In the rows, 128 means zero.
One turn moves every row onto another: examples first, then more rows asked
Q_59: [163  97 102 123  92 131 116 119 148 130  89 119 119 129]
Q_646: [169 143 113 134 127 124 140 114 194 173 100 142 132 109]
Q_452: [127 125 123 103 112 131  96 126 155 153 100 127 120  85]
Q_223: [152 133 108  95 109 150 118 139 142 176 124 131  92 126]
Q_182: [152 172 103 131 107 127 102 106 123 161 112 140 133 114]
Q_331: [178 107 106 119 120 123 125 122 140 149 129 147  82 127]
Q_192: [137 127 106 139 108 117  99 150 129 171 122 147 128 133]
Q_916: [145 122 104  95 108 148  91 138 133 147 105 123 113 116]
Q_442: [152 115 114 138 133 126 101  98 186 138  90 129 134 108]
Q_947: [135 132 116 133 108 119 104 121 115 149 112 150 150 111]
Q_307: [151 156 112 117  95 118 113 101 142 151 150 140 119 104]
Q_709: [137 160 110 141  96 111  98 133 150 176 101 141 112 122]
Q_407: [189 149 106 118 145 148 133 118 152 159 114 159 121 133]
Q_698: [166  95  98 129 101 127 118 119 156 129  90 117 121 127]
Q_50: [146 114 117 134 128 129  92  96 184 142  93 127 133 107]
Q_478: [165 133 133 103 130 129 130 105 151 133 127 131 130 162]
Q_343: [136 153 130  99 113 148 124 119 164 166  92 137 132  98]
Q_138: [168 100  94 128  94 126 114 115 151 131  88 120 121 124]
Q_358: [150 154 113 109  74 131 115 127 162 136 132 139 127 133]
Q_485: [191 142 103 123 144 145 139 113 153 156 112 155 116 137]
Q_857: [181 107  97 124 118 120 122 118 144 150 123 146  83 128]
Q_15: [137 154 116 125  99 126  79 129 169 142 117 153 112 139]
Q_629: [154 117 111 134 126 125  97  93 187 139  95 131 134 103]
Q_311: [163 143 118 134 131 126 138 118 190 180 100 136 135 106]
Q_143: [167 140 116 138 136 125 143 114 189 173  99 140 130 110]
Q_250: [127 136 136 126 100 122 123  96 144 152 131 154 142 108]
Q_203: [137 137 115 129 113 140  97 134 155 168 139 156 124 158]
Q_739: [148 112 131 119 127 105 112 128 166 151 126 121 107 159]
Q_443: [152 125 119 130 129 107 111 137 147 154  87 111 140 151]
Q_317: [147 155 125  94 130 160 117 114 157 174 119 149 106 119]
Q_897: [151 134 131 129 156 100 108 106 140 153 106 127 138 121]
Q_421: [161 137 137 116 128 103 154 108 146 159 121 124 136 126]
Q_32: [192 146 100 122 141 144 131 115 158 157 111 161 115 137]
Q_529: [180 102 100 123 123 124 126 117 145 144 126 141  86 130]
Q_202: [134 144 130 121  93 144 129 112 163 162 135 152 141 145]

Q_311 turns into Q_50
Q_897 turns into Q_443
Q_529 turns into Q_485
Now find these:
Q_32 turns into Q_646
Q_182 turns into Q_709
Q_317 turns into Q_343
Q_250 turns into Q_947

